One turn moves each row of this set onto another row. After a few examples, where does it send each row asked below?
loz: [  0  14  19 -11   1  19   4  -4  -6 -11  -6  -8 -14 -17  11   8   7 -14
   4 -45  -7   4 -17  -6 -10 -11  -6  36  -1  21  38  -2]
Lig: [ 16   6  15 -11  -6  -2  10   5 -31  -3 -22   9   1  -1  20  23   0 -14
 -11 -36  -3   0   5   5   0 -33  -4  38  23   3  -2 -16]
panut: [-28  -9  35   1  -5   8   5  -3   3 -19   6   6  -2  -7  12  13  -1  -9
   6 -40  -7 -11   6   4   1 -20   5  25 -11  24  19  -7]
Rana: [ 12  10  18 -11 -11   3  22  22 -15   3 -11  10   0   8  -4  24  12 -17
 -21 -32 -11 -24   1  16  -4 -27  -1   5  13   8  15 -10]
Tane: [ -4 -15  19  -4 -23  19  -2   4 -14 -10   4  -7   4 -17  12  11  -1 -17
   0  -6   2   5  -1  -7   8 -15 -11  22   2  13   6 -41]
Falu: [  0  -3  24  -3 -13  12  23   1 -20  -1  -9   3   2  28   4  19  12 -20
  -9 -31  24 -17 -10  12  -3 -25   3  12  11  14  21 -15]
Pid: [-14 -12   4 -11   3  29  -9  12 -13   0  -7  10  14   2   4  22  -9  -2
   2 -17  -6   1  -6   1  18  -3 -20  21  13  25  34 -17]
vovu: [  0  12  13  -7   7   3   3  -1  -1   4 -11 -20  -7 -17   7  14   6 -10
   3 -32 -10 -10 -13  -8 -18 -14 -11  21   7  34  28  15]
gopib: [-16  18   3  -2 -18  14  16 -14 -11  -4 -12 -10  11   5  -6  25   1  -2
   4 -24  -6  10 -21 -21  -1 -16  11   0   5   7  19  -3]
sem: [  0   1  21  -7 -14   7  12  -5 -20   7 -25  -7  11  15  12  16  -6 -11
  -2 -18  -1  11   5  18   6 -36 -14  20  31  19  12 -14]
mek: [  4   1  23 -15  -2   4  13  -5 -23   1  -3  17  13  10  16   5   2 -26
 -12 -37  18  -9 -18   1  -7 -13 -10  32  16  -1   2 -11]
retu: [ -8 -22  16  -9 -11  26 -14   6 -31 -19 -23  13   2 -10  10  40   2   3
   9 -22  -8 -10   3   7  -2 -17 -14  19  24  16  20 -15]
dur: [-14  13   7   3 -17   4   5 -10 -21 -12  -8  -9  16 -11  -1  37  -4  -9
   1 -24 -19 -13  -4 -11   8 -28  14   4   1  10  -7  -6]
zude: [ -6 -21  11   3  27  26   2   6 -25  -5 -12  10  21   1   9  19  -6  -8
   0 -19  10 -18 -16  -7  -4 -10  -9  17   4  29  21 -11]
tis: [  8 -22  22  -3   8  27   0  18 -31 -20  -5   7   0   2 -12  41   5 -13
   8 -18  -4 -21 -11  10  -8 -21  -9  15  11  32  14 -14]
fivov: [  2 -13  23  -1  -8   1  20   3 -17   6 -19   1  12  -7   3  11  -1  10
 -17 -39 -10 -23 -17 -24  -3   8   6  25  11  21  24 -13]
koni: [  2  16  27  11  -9   1  -6  -3 -27  -9   1  -1  11   7 -12  34   2 -10
   9 -35 -19   2  -7  -8   5 -21  14  18 -12   1   8 -25]
mul: [ -9  14  19  -8 -20   5   2  -3 -25  -7   1  11   4   5 -14  21   1 -13
   7 -33 -22  15 -22 -11 -16  -1  11   4   4  -3   4 -13]
rik: [ 10 -10   6 -27   4  26   1  24 -18   2  -8  16  -7   0 -13  29  -7  -7
  -1 -33 -21  -5 -20  -3  -5  -8 -20  21   7  31  19 -12]
tun: [ -7  -1  21  -7  -9   9  -2   6 -36  -9  -4  -7 -22 -10   8  14  -9 -30
  12 -34 -18   6   1  15 -25  -6   6  29   8  29  15 -10]
safir: [-22  -7  29   4   6   1   3  -3 -11  -1   5 -16   2  -4   7  17  -7 -12
  12 -29 -17 -12   9  10  -1 -22 -10  34 -10  33   8  -2]
vavo: [ -3 -19  24   9  -7   8   2   9 -16   3  -1 -12  11  -7   5  12   9 -12
  -3  -1   2 -17  -1  -8 -15 -13 -11   0  -7  13   7 -28]
pela: [  2  -1  13   2  -5  14  11  12 -26   1 -12 -10  -3  -4  -6  22  21   3
  10 -36 -19  -2 -21  17 -20 -14  -9   7  17  36  -8 -28]
mov: [  1  13  15  -9 -18   3  -6 -15 -34   3 -11  -6  16  -6  -3  24 -17 -26
   2 -32 -20  -7 -25  -8 -11  -8   8   4   7  19 -12  -7]
betin: [ -3  -5  13  -6 -24  12  -3   2 -21 -11 -18   5  -7 -11  13  25  20   4
   5 -51  -1  -5 -22   7  -9  -8   2  15  23  30  -2 -32]
bafan: [  1 -19   7 -19   9  23  -2   6 -27  -3 -31  21   2  -9  14  25  -7   2
  -4 -41  -9 -13 -16 -14 -20 -11 -15  19  10  20  11  -6]
vuto: [  9  18  18   6  -8   8  -6 -19 -28   8 -14 -19  15  10  -5  23  -9 -17
   7 -33  -5   4 -26 -16   2 -16   9  15  -4  21  18 -16]
begaz: [  6  -4  17  -7  -3  13  31   9 -21   4  -9 -10  10 -11  -8   7 -10   2
 -11 -28 -28   2 -16 -11   8  -2  -4  38  13  26  17 -21]
Kaguz: [  1  11  22 -19  -8   5  12   7  -5  15  -9   6  19   7   0   4  -2 -19
 -14 -21 -15  -3  -7  18  -1 -18 -24   6  23  11  10  -4]
Mub: [-13  -6  22  -6 -14   0  -1   9 -16 -13  -8   4 -19 -13  10  16  -3 -22
   3 -30 -11  -7   1   7 -30  -6  16   4  14  33  16   3]

pela goes to begaz
bafan goes to zude
vovu goes to safir
Now these:
Kaguz goes to sem
dur goes to mov

One turn moves each row of this set onto another row. After a few examples, where does it send each row asked below?
mobaz: [  3  11 -15  12  13  34   1  -8  14 -18   2 -17  -4  14  -9 -19   0  -2
  -2  18   9   3  -2 -21  -4  33   1 -19   2  -2  -3  11 -14  -3  -2 -21
   1  -2  -1 -20 -12   0]
Sadi: [  3   7 -20  -4  18  39  -7  -5 -22 -24  -7  12  10  -2  -7 -18   4   6
   9   4   3  -1   4   9  13  24  -1  -8 -19  14  -9  33  -7  -7 -11  -5
   2  -1  23  15 -28 -11]
miteb: [ 15  -6 -16 -15  -3   8   2 -13 -10 -16 -13   5  10  -4   4   3  12  14
  -3  -2  -5   5  11  -2 -13  23   1 -16 -10  13   3   4 -13 -24  -7  -8
 -12  35  -8 -28 -24  -9]
vef: [ 15  18 -23   1   1 -12 -16  -1  20   3 -17  -8  -9 -14 -16   4  21  -2
  10   1  -3  -6  13  -3  -3   1 -15  -6   7  18   6  19   2   2   1  19
   0  11   8 -18 -21  -4]
pefaz: [ -1  34 -12  14  17  19 -18 -12   5  -2 -12  -8 -14  -8 -10  -5  15   2
  13  25  28  -7  13  -2 -10  21 -13  -7  -2  16  -4   5  -9  -5  -4   4
   0   7  15   7 -34 -32]
Demat: [-14   4 -22 -16  10  -5   9 -11   2 -13  -4   5  10  -5   2 -11  19   1
  14 -36  -1   9 -10   4   5  23  -6  -9  -7   7   6  23 -24  -5 -15   3
   5   2  16   0 -26   3]
denut: [ 15   7 -31 -21  16  -4   1  -8  -3 -14  -7  14   9   1 -12  -5  38  12
  12  -7   5  21   5   4 -24  26  -6  -2  -5  -1   8  22 -11  -3  18   6
 -20   4  11  -7 -26  -1]
Tuse: [ -6  11 -13  -6  13  40 -19 -23   5   3   4 -10  14  12 -27  -6  16   4
   6  11  -4  10  10  -7  -6  12 -19 -15 -11  25  16  14  -4   1  -8  -6
  -6 -14   9 -20 -22 -18]
nef: [  1   2 -11   1  15  -2  -3   1  10 -15 -17  -4  -9  10  16 -17  15  12
  26   5 -30  17  -4  -8 -16  15   9   3  -1   6  -7   9 -22   0  -9  -2
   8  15  23 -33 -13 -15]
kasan: [  0  -2  -7   2  13  20 -10 -15   3 -18 -19  -3   3   2 -21 -10 -16   0
   6  28  14 -15   4   7 -25   7  16  11 -13   5  13   3  -2   1  -3 -13
   6   2   6 -24 -18 -11]
Kif: [  4  15 -30   1   5 -11  -3  -3  22  -2 -17 -13 -12  -8 -12  -1  11  23
   6  -5   6 -14  11  -8   2  16  -7  -3  17  17  17  13  -5  11 -12  16
   7   9   3 -20 -26  -4]
vunuv: [ 21   6 -18   8  11   4  -2  -6  -6 -16  -7  -2   3   0  12 -16   5  -5
  15  -7  -3  25   6  -5   8  22   6  -1  16  -1  15  21 -23  -2  -8  -4
 -27  32   8 -25 -24  -9]
figi: [-18  17 -20   0  13  19 -11 -33   2  16   2  -5  12   4  -8   2   1   6
  11  13   3   6  -5 -10 -14   8   1  -1 -13   7  12   7 -15  22  -8  12
 -13  -6  23  -9 -27 -26]
kab: [  1  -1 -17 -10  19   9  11   9  15 -27  -8   9  -6   7   2 -12  33   8
  16   2   5  24   9   4 -11  36   2   3  -3   5  10  24  -8   9   0  24
   1  -5   3 -14 -34 -22]
Paru: [  0   8   1  -1  12  11 -14 -26   3 -14 -13  -1   0   0 -24 -15  -2  -4
  12  24  12  -8   9   2 -19   7   1   8  -8   1   2  10 -12  -4  -3 -30
  12  -2  17 -21 -12   1]
mutik: [ -3   6 -33  -3  27  34 -15  -7  -9 -14 -10  -3  20  -1   0 -22   1   5
  14   6  -7  -4  -3  10   5  30   6  11 -10   0  -7  26 -10  -6  -1  -1
  -9   0  28  14 -13  -7]
Kido: [ 13   3 -18  -4  15   9 -12   5  -8 -28  -9   3  -2  -1   7 -20   1   4
  19  -6 -18  30   2  -8   2  13 -10  -4  12   8  22  32 -23   3 -11  -4
 -10  29   3 -28 -34  -3]
Vafep: [  1   6 -22   9   8  16 -13  -4  -1  -9  -8  10   2   2 -13  -6 -30  -6
  13  24   6   7 -11  -2 -36   2 -10  -7  -8   5  -4  17 -21  -1   5   4
 -11  15  17  -8 -22   0]
Ragun: [ -6  28 -34  -4  29  26 -35  -4   6 -11 -18 -20  -4  -5 -14 -13  12  19
   9  18   6 -14  -7  -8 -19  13 -18  -6  -4   9  12   5  -2  -1   5  -2
  -2  -2   7  -3 -32 -15]
Dena: [  1  -4 -24   1  13  11   7  10   8 -12 -11  -9  18   2  -1 -10  19 -15
  17 -30 -11   8  -5  19   2  15   4  -6  -9  20   4  17  -2 -10  -3  17
 -12   4  12 -10 -21 -12]

Demat goes to Ragun
denut goes to Tuse
Now these:
mutik goes to vef
vunuv goes to Paru
nef goes to Vafep

One turn moves each row of this set onto another row. After a few examples, where does it send each row asked below?
gik: [ 14  -6   2  -6 -12  15   8  -7  -3   9   0 -16  -9   2   9 -23   5   7
  -6 -15]
defik: [-12   0  10 -21 -16   6 -11   2  -3 -18 -15  -5   4  13   1   8 -10  -6
   0  -1]
duzat: [ 19  -5 -15  12   1  18  14   3  -1  11  -7   5   2  11   2   4  -3  -7
 -10  22]
kasa: [ -1 -19 -11   9   7 -19   0 -12  -1   5  19 -11  -8  -7  -1  -3 -16  -4
  -3  -8]
fini: [19  7 -7 13 -7 14 16  9 -6 12  0  5 13  8 -2 -1 -3  8 -7 13]
Ranem: [ 14 -15   2  -9   1   8  -2  -6   5  11  -8 -12 -18   3  11 -17  16 -17
 -14   1]
gibuz: [ 17   5  -3  14   4   5   8  14  -5  14  -4   9   9   6  -2   4   7  -8
 -13  27]
gisu: [ -9  -2 -25  12  -7   0 -15  10  15 -17  -1   6  -5   1  -1  11  16  15
   8  -2]
talo: [ 10   1  18  -7  -5  -2  -3   6  -4  13   2  -9   0  -4   8 -22  22  -3
 -12  -5]
tam: [ -2 -19  -6   8   9 -24  -5  -9   0   4  18  -9  -7 -11  -2  -2 -10 -11
  -5  -3]
nefu: [-13  -1  11 -20 -13   5 -13   3  -1 -18 -17  -5   4  13   2  10 -10  -8
  -2   3]
Tagor: [ -2 -14  -5  11   6 -24  -2  -6  -4   4  21  -9  -1 -10  -4  -4 -12  -2
  -1  -9]
rel: [-15   0  11 -20 -16   4 -13   5  -3 -17 -13  -3   7  13   0   9  -9  -6
   0   0]
vaga: [ -9  -2 -22  12  -4  -1 -17   9  17 -17  -3   6  -4   0  -1  12  19  12
   7   0]
kepup: [ -8   0 -21  13  -7  -3 -14  11  16 -17   0   5  -2   0  -1  12  19  16
   7   0]

tam goes to kasa
talo goes to Ranem
kepup goes to vaga
Now these:
fini goes to gibuz

One turn moves each row of this set onto another row. After a few examples, where does it send each row asked below?
gara: [  0  27 -17   1  12  11  -3   2 -24  -1 -19  14 -22 -12  -5   5   4  -7
  -1 -15  -9  -6 -16  34   5  -1   2   9  -4   0  15  17  10   3   6  -6
 -18   8 -16]
Zun: [  7  34  -5  22 -17   8 -34   6 -14  -4 -17  16  -4 -12   3  12   9  -6
  16  13   0 -31  28  26   4  -9   7   0   6   7   1 -21  15   3  10  13
  -5  -2 -17]
til: [ -9  15 -38   6  -4  -6 -15  10 -36   6   7   0   4  -8  -7  14   6 -27
  15 -27  17  14  -8  24  -8   5  13 -16   9  -6  12  23   8  10  -9 -18
 -16 -10 -15]
Gabi: [ -9  22 -28   9   3 -15 -13  11 -36   0   6  -3   2  -3  15  16  15 -36
  23 -15   9  31  17  15 -16  10  11 -20  18  14   9   7   0  17  -9  -9
 -18  -3 -10]
Pizem: [  4  28   4  15 -14   0 -36   6 -14  -5 -18  14  -7  -7  -5  26   6  -5
  17  13  -5 -26  22  21   2  -9   6  -4  12   3   1 -16  12   6  13  14
  -8  -1 -14]
dubag: [-11  16 -40   6  -7 -10  -9  10 -28  -1  -1  -1  10  -3  -3   2  16 -29
  12 -33  22   9  13  25 -10  -2  19 -19  -2   2  15  22   9  10  -9  -9
 -11 -13 -15]
luda: [  5  32  -2  20 -19  11 -39   7 -16  -3 -15  15  -6 -13  -4  20   5  -4
  19  14  -1 -31  15  25   3  -6   8   3  13   0   0 -13  17   3   9   8
  -6   0 -19]
rop: [  4  35  -9  18 -15   2 -37  15 -23  11 -19  -6  -9 -10   1  32   2   3
  20  18  -3 -14  19   6  -2  -7   7  -3  26  -5   4 -22   2   0   1  -6
 -17  -6 -12]
lapu: [  0  34  -5  13 -17  -1 -33  18 -17   3 -27  -8  -3  -2  -2  26  12   0
  19  12   2 -20  33   3  -5 -11  14  -3  20  -1   7 -17   7  -4   1   3
 -10  -9 -14]
Kelaf: [  4  30  -2  22 -16  13 -35   8 -20  -6 -16  20  -7 -13   4  19   3  -6
  16  18  -7 -20  30  23   6  -5   2   0  14  12  -1 -20  14  -2   5   7
  -6   4 -15]
Rafe: [ -3  24 -13   0  12  14  -2   6 -26 -11 -23  16 -17 -10  -5   5   8 -10
  -4 -16  -9  -1  -1  28   6  -3   2  12  -1   8  11  22  14  -5  -1  -2
 -14  13 -16]
gaba: [ -9  17 -44  13   1   1  -5  10 -36  -3   2   7   5 -11  13  -4  10 -30
  13 -25  14  23  29  24   1   4   3 -21   1  15  13   9   7   2 -14 -15
 -18  -6 -13]
gamo: [  2  35 -13  19 -11  -3 -30  13 -20  11 -22  -5  -7  -8   9  23   6   0
  18  16  -3 -13  35   5   0 -12   3 -10  16   0   9 -32  -2   3   4  -2
 -18 -10 -12]
kide: [-10  15 -42  13   2   5 -11  12 -44   6  10   7   1 -14   8   8  -2 -27
  16 -19  10  29  11  24   2   9   0 -18  11  10  10  11   5   2 -14 -25
 -22  -2 -13]
Baz: [ -7  18 -46  10   3  -7  -8   5 -35  14  10   3  -1 -12   8   5   5 -28
  15 -26  14  18   7  27  -1   3   3 -24  -1   1  17   6  -1  15  -5 -21
 -23 -13 -12]
meku: [  1  33 -42  19  -9  -3 -15  16 -34   4   9  -4  10 -13  14  -2  17 -34
  26 -18  21   9   2  26 -15  12  21  -7  14   8   8  13   8  12 -13 -10
  -7  -7 -20]
Lisuk: [  6  30  -2  21  -8   3 -33   2 -16   0 -12  18 -12 -11   8  21   3  -5
  16  17  -8 -19  28  24   9  -8  -3  -7   8   8   1 -29   6   8  14   8
 -13  -2 -12]
misa: [  2  30 -22   5  18   8   3  -1 -22   3 -18  16 -22 -15   5  -4   7  -9
  -2 -16 -10  -4  -2  35   8  -4  -1   3 -13   6  17   6   6   7   8  -4
 -22   4 -13]
febi: [  0  28 -15  -1  15   6   2   0 -18  -6 -25  13 -18  -7  -4  -1  13 -12
  -5 -19  -6  -7   1  32   4  -7   6   4 -11   6  18  15   8   3   7   2
 -15   6 -15]
nale: [ -3  26 -37  19  -3   2 -15  17 -41   0  10   2   4 -14  19   8   9 -35
  27 -10  12  27   8  21 -12  17  12 -10  24  15   4  10   6   7 -17 -17
 -15   3 -15]
poni: [-14  10 -32   2   4 -13 -11   7 -35   4   4   1   2  -2  -2  18   7 -29
  13 -24  11  26  11  19  -6   2   7 -26   8   3  14  16   3  11  -8 -15
 -21  -8  -9]
luris: [  0  27 -20   6  15  18  -2   4 -29  -4 -18  19 -23 -16   2   2   1  -9
  -1 -11 -13   2  -4  32  10   0  -5  10   1   9  11  12  11  -3  -1  -9
 -20  14 -14]
kelo: [ -5  27 -36  15  -3  -8  -9  14 -33  -5   1   0   9  -7  20   0  20 -37
  22 -19  14  22  27  20 -15   7  17 -16  11  20   9   8   5  11 -14  -5
 -10  -4 -14]
nutuf: [ -3  26 -34   9  -1 -19 -11  11 -28   4   4  -7   8  -2  12   6  23 -37
  23 -22  18  13  10  22 -21   5  22 -18   7   7  13  12   3  22  -7  -3
 -11  -9 -13]
vediv: [ -4  26 -35  14  -4  -7 -17  13 -37  10  11  -7   4  -9  11  14  10 -33
  27 -14  14  18  -8  24 -17  12  17 -12  20   2   7  13   3  18  -9 -15
 -15  -5 -16]
pemim: [  6  38 -15  19 -17  -5 -34  16 -16  14 -20  -9  -6  -9   1  23   6   2
  20  11   4 -27  20   9  -4 -12  13  -3  13 -10   8 -23   2   6   7  -2
 -12 -13 -14]
zetuz: [  7  31  -3  19 -12   1 -36   3 -13   5 -14  13 -10  -8  -1  24   4  -5
  18  15  -4 -29  14  27   5 -10   4  -6   8  -2   4 -22   8  12  18   9
 -11  -5 -15]
nos: [ -3  22 -11  -3  18   6  -1   1 -25  -6 -22  15 -22  -7  -3  10   7  -9
  -4 -13 -15   4   2  27   5  -5  -3   3  -3   7  15  12   7   2   4  -3
 -23  11 -12]
ded: [  6  40 -17  24 -21   5 -29  17 -16   4 -25  -4  -1 -11   9  11  10   1
  18  13   5 -24  38   9  -1 -12  12  -1  11   4   8 -25   6  -2   0   1
  -9 -12 -17]
lobi: [  4  39 -15  24 -23  11 -37  21 -22   6 -21  -4   0 -13   1  19   7   3
  23  14   5 -25  20   9  -3  -8  13   5  23  -6   2 -16  10  -7  -3  -4
  -7  -7 -19]
supop: [  2  31 -44  19   1  -9 -10  10 -33  10  12  -3   4 -12  25  -1  13 -36
  26 -17  15  16   9  25 -12  10  13 -17   8  10  12  -1  -1  20  -7 -13
 -16  -9 -14]
Sume: [  9  35  -9  27 -13  12 -36   4 -18   2  -9  18 -10 -17   8  15   1  -3
  18  18  -6 -25  21  27  10  -5  -1  -2   8   5   0 -27  10   4   9   3
 -11   0 -17]
kefa: [  9  42 -20  26 -15   8 -33  16 -23  13 -15  -3  -9 -16  13  18   1   1
  23  17   0 -19  25  11   4  -7   5  -2  17  -3   6 -31   2  -1   1  -8
 -16 -10 -16]
Tila: [  0  26 -18   2  15  11   3   3 -23 -10 -25  18 -18 -11   5  -5  10 -13
  -4 -14 -11   0  12  29   8  -6  -3   4  -9  15  16   9  10  -3   1   0
 -18  10 -13]
res: [  2  36 -12  24 -16   9 -34  20 -25   2 -23  -1  -5 -13  10  20   4   1
  21  17  -3 -11  37   5   0  -6   5   1  24   4   3 -25   4  -9  -5  -3
 -13  -3 -16]
Bored: [-10  22 -27  10  -8  -7 -16  18 -37  -5   3  -4  10  -4   7  13  18 -35
  25 -18  16  21  10  16 -19  10  19 -10  22  14   5  20   8   9 -15  -7
  -9   0 -15]
fud: [  4  32 -25   8  10  18   0   4 -22  -5 -19  16 -16 -15   2  -9   7  -9
  -2 -17  -5  -9  -3  36   8  -3   3  10  -9   6  14  14  13  -1   2  -4
 -15   8 -18]
sif: [-13  14 -34   9  -7   4 -14  15 -38  -8   0   4  11  -7  -4   5  11 -29
  13 -26  18  19  15  22  -6   3  13 -13  10   9   9  27  15  -5 -18 -14
 -11  -2 -16]
kuda: [ -6  21 -49  17  -8   7 -10  14 -38   1   5   7  10 -17   7  -9   8 -29
  15 -27  21  11  11  28  -2   6  12 -12   2   8  11  17  14   1 -17 -19
 -13  -7 -19]
Gosov: [  6  29   1  19 -11   5 -39   4 -19   3 -12  16 -12 -12   0  29  -1  -4
  18  20  -9 -20  15  24   5  -4  -1  -5  16   1   0 -22   8   5  13   3
 -14   2 -14]

misa goes to luris
Bored goes to nutuf
Now these:
zetuz goes to Gosov
rop goes to gamo
Baz goes to kide

